In the rows, zero is written as 128.
Each path is a new rotation, seen through one point. The rows after it are directions, each followed by how far the rotation turns it, in degrees each step (0 if it stays put).
Each turn is a multiple of 5 degrees from 10 to 175, or 0.
Each row of a path follows its step; steps can be skipped.
Rotation 1:
step 0: [130 126 124 123 124 134 127 123 123 123 135 137 132 120 128 134 128 130
 124 125 126 127 125 125 130 125 134 136 121 118 126 133 128 121 127 133
 129 118 131 122 117 122 137 135]
step 2: [132 122 138 137 121 130 136 120 138 128 125 123 127 123 122 132 121 126
 130 138 128 130 122 129 125 126 119 130 135 134 125 135 132 127 124 129
 127 124 125 131 126 131 140 128]
step 3: [125 136 127 123 121 127 142 137 126 130 131 136 125 125 132 124 130 131
 130 126 137 127 132 123 131 127 136 127 127 130 125 132 127 122 121 123
 137 119 136 125 126 132 130 140]
step 5: [123 121 134 137 138 127 135 125 131 132 120 126 127 134 124 125 122 136
 134 126 127 119 129 122 131 135 120 121 124 134 130 127 136 133 128 132
 124 119 134 133 131 126 133 132]
step 6: [122 128 134 126 128 118 137 132 127 138 129 130 126 126 124 128 128 128
 123 127 128 134 127 130 142 125 126 137 128 121 123 125 131 115 122 126
 137 129 129 121 121 127 128 122]
step 10: [135 128 121 131 129 125 123 129 124 129 130 134 136 125 125 130 126 125
 119 140 127 128 118 121 125 116 118 130 134 129 118 125 126 121 134 129
 126 126 126 130 130 134 123 130]
step 11: [133 135 121 137 126 140 136 127 127 127 133 131 123 125 122 117 130 129
 131 125 135 130 127 128 128 137 125 128 133 136 134 131 124 127 132 131
 121 124 133 133 122 117 132 130]
step 14: [119 127 125 141 126 127 133 131 128 132 129 126 121 126 132 132 134 137
 129 134 138 122 123 125 130 132 125 140 126 127 128 132 128 124 132 136
 117 129 130 123 118 126 123 130]
step 15: [128 131 133 127 130 130 132 126 140 132 124 137 121 124 130 123 124 130
 131 122 119 133 124 142 133 124 134 126 122 128 126 125 125 126 122 136
 127 119 117 129 131 124 130 131]
[127 127 127 128 128 129 127 131 128 126 129 126 131 126 128 129 124 125
 125 130 127 130 129 131 129 129 128 129 128 128 128 130 127 130 129 128
 128 126 126 127 128 127 128 131]
45
[126 128 128 126 126 128 125 126 128 129 126 126 127 130 127 130 128 128
 125 132 129 128 125 128 128 127 126 132 127 126 126 129 128 128 128 128
 128 130 129 127 125 129 130 127]
175
[128 128 127 130 128 125 130 128 125 124 128 125 129 124 127 129 129 130
 128 129 127 130 128 130 126 126 128 128 128 126 127 126 130 125 128 128
 127 128 126 127 128 130 128 125]
170
[128 127 128 130 133 128 126 127 130 128 130 127 129 130 128 128 127 129
 128 126 129 126 128 125 128 128 127 130 125 125 128 128 129 125 131 131
 129 126 125 128 127 128 126 129]
80
[128 126 127 123 126 128 128 127 128 128 129 128 128 126 130 124 127 128
 129 128 126 130 127 127 128 126 128 128 124 127 123 127 129 128 127 128
 130 129 129 127 129 126 125 129]
120
[127 126 130 127 128 128 129 128 128 130 124 126 128 128 128 129 127 130
 131 129 127 127 128 127 127 129 131 128 127 130 127 132 126 125 127 128
 131 127 128 126 129 131 130 129]
25
Rotation 2:
step 2: [125 130 118 130 122 126 129 130 130 123 125 130 130 125 126 124 138 129
 125 124 134 138 124 129 127 118 131 132 120 127 140 134 129 119 125 115
 134 132 130 129 124 137 116 125]
step 4: [127 133 132 121 130 124 125 129 130 125 131 131 136 131 132 128 128 127
 125 128 124 121 130 126 118 138 119 126 112 113 123 128 124 125 136 131
 136 128 127 128 138 131 126 119]
step 6: [126 132 138 121 128 135 131 120 125 130 123 124 126 125 126 127 137 131
 124 123 121 139 128 127 127 134 136 112 131 132 132 125 133 127 133 123
 135 135 137 124 123 126 136 125]
step 8: [135 124 129 125 123 123 124 120 128 136 128 123 133 127 129 139 124 126
 128 122 134 130 129 112 131 128 129 137 124 122 139 133 135 129 129 120
 123 129 134 140 130 131 124 123]
step 10: [125 138 122 123 133 128 122 136 112 131 130 122 122 128 130 127 131 134
 122 126 128 124 116 130 132 129 125 127 120 118 131 127 120 117 129 127
 123 124 132 123 126 133 133 124]
step 11: [134 127 121 131 133 135 128 132 123 125 143 133 130 131 128 122 122 123
 124 129 121 141 124 127 126 130 124 132 124 130 135 127 130 130 120 110
 132 127 129 131 132 131 132 122]
step 12: [133 132 128 126 141 124 124 125 134 136 137 127 127 138 119 133 132 129
 130 118 122 128 134 124 124 133 122 115 133 130 127 121 126 129 123 128
 138 124 130 135 122 129 126 124]
step 15: [132 131 138 128 123 135 118 137 132 126 120 132 122 131 121 123 136 128
 117 128 120 127 137 122 136 121 128 124 134 124 131 132 135 125 119 125
 129 132 130 131 124 132 133 124]
step 16: [119 128 134 126 132 127 117 126 126 130 140 126 132 122 131 121 130 128
 124 124 128 126 127 116 130 124 123 133 131 120 125 142 114 125 121 130
 125 131 124 129 123 123 128 127]
[126 129 129 127 125 126 126 127 129 129 125 128 128 130 128 127 127 130
 129 127 129 129 131 128 129 125 128 131 125 128 130 130 129 128 127 130
 128 125 127 128 128 132 129 129]
60
[128 129 129 127 125 130 127 124 131 128 125 129 127 129 129 129 127 125
 126 126 127 126 128 127 129 129 128 126 129 127 127 129 127 130 127 127
 126 130 129 127 127 127 130 131]
45
[130 126 127 127 126 127 126 131 127 132 127 126 129 128 126 130 129 127
 128 127 130 128 127 127 130 129 128 126 129 125 127 126 132 127 130 129
 128 126 129 126 128 127 131 128]
160
[127 128 124 128 129 128 128 125 128 128 131 130 129 126 130 125 128 129
 130 127 131 130 127 126 131 129 130 131 129 126 130 128 130 130 127 127
 125 129 129 126 128 128 128 129]
130
Rotation 3:
step 0: [128 126 133 133 130 125 130 127 138 124 124 126 130 125 126 134 125 123
 131 124 130 133 127 119 130 129 123 137 128 127 113 141 127 131 138 135
 128 123 130 118 126 132 125 129]
step 1: [115 119 136 132 135 134 132 129 120 132 129 126 126 134 138 133 126 133
 136 119 126 127 131 135 128 129 135 127 127 123 134 136 126 121 124 125
 126 134 132 126 129 129 127 127]
step 5: [122 124 125 124 132 128 128 124 127 141 135 129 117 122 133 136 127 131
 123 122 120 132 127 130 122 138 126 128 129 135 127 126 127 130 125 136
 123 126 131 133 129 118 135 124]
step 6: [129 130 126 128 120 124 127 135 128 122 131 120 124 132 115 136 129 123
 127 120 122 130 122 135 131 131 122 135 130 123 121 124 122 129 133 127
 122 133 125 121 123 132 118 131]
step 7: [125 127 130 140 128 120 133 125 130 134 127 138 124 133 130 133 129 132
 132 127 129 117 132 127 124 125 135 127 130 120 123 139 129 127 126 127
 136 124 137 119 127 124 123 133]
step 11: [132 137 130 132 132 125 129 125 134 149 131 128 126 125 122 129 125 129
 129 126 132 134 131 120 124 131 123 133 127 128 131 126 134 123 118 133
 129 125 135 129 130 126 120 125]
step 13: [126 121 126 131 131 117 132 131 126 133 126 132 125 130 122 129 130 127
 135 129 118 130 133 139 122 138 137 132 135 130 119 122 125 127 132 127
 130 132 127 114 128 128 131 128]
step 15: [123 140 130 125 136 128 129 136 130 132 134 134 135 124 135 132 119 129
 130 128 130 119 130 124 131 121 135 132 139 124 131 132 128 129 125 133
 127 126 124 122 125 130 121 119]
step 16: [126 130 126 131 137 125 129 123 125 120 132 130 122 131 129 127 136 133
 126 138 126 132 124 128 124 138 137 132 116 129 134 131 130 124 136 130
 120 128 124 127 135 133 130 120]
[128 125 128 128 130 128 128 129 129 127 129 130 124 129 130 128 126 129
 128 126 128 129 129 127 132 129 127 128 128 127 131 126 128 132 128 127
 127 127 128 128 130 129 128 124]
100
[127 127 127 129 127 129 129 129 129 127 124 129 127 132 129 131 127 127
 125 129 128 129 130 130 125 128 126 131 131 130 127 127 127 128 127 128
 127 126 130 130 130 129 126 128]
55
[129 126 126 127 125 127 126 127 125 129 125 129 129 129 127 130 134 127
 126 128 127 129 128 124 130 127 129 129 130 126 128 126 127 129 127 127
 128 128 129 125 128 128 128 127]
100
[128 126 123 129 128 126 130 131 129 125 130 126 127 127 126 129 129 129
 126 129 129 126 127 129 129 132 128 127 128 128 127 125 127 128 127 127
 131 130 127 128 128 129 129 131]
100
[131 128 128 127 127 127 129 129 128 129 127 129 127 125 126 129 126 126
 126 129 127 132 125 128 126 128 128 127 125 126 128 126 129 128 124 129
 126 127 128 131 129 127 128 128]
55
[129 129 128 130 126 128 128 126 130 127 126 127 126 127 128 127 128 123
 128 128 129 127 126 126 131 127 128 129 128 128 125 127 129 128 131 127
 125 130 124 129 129 131 128 128]
175
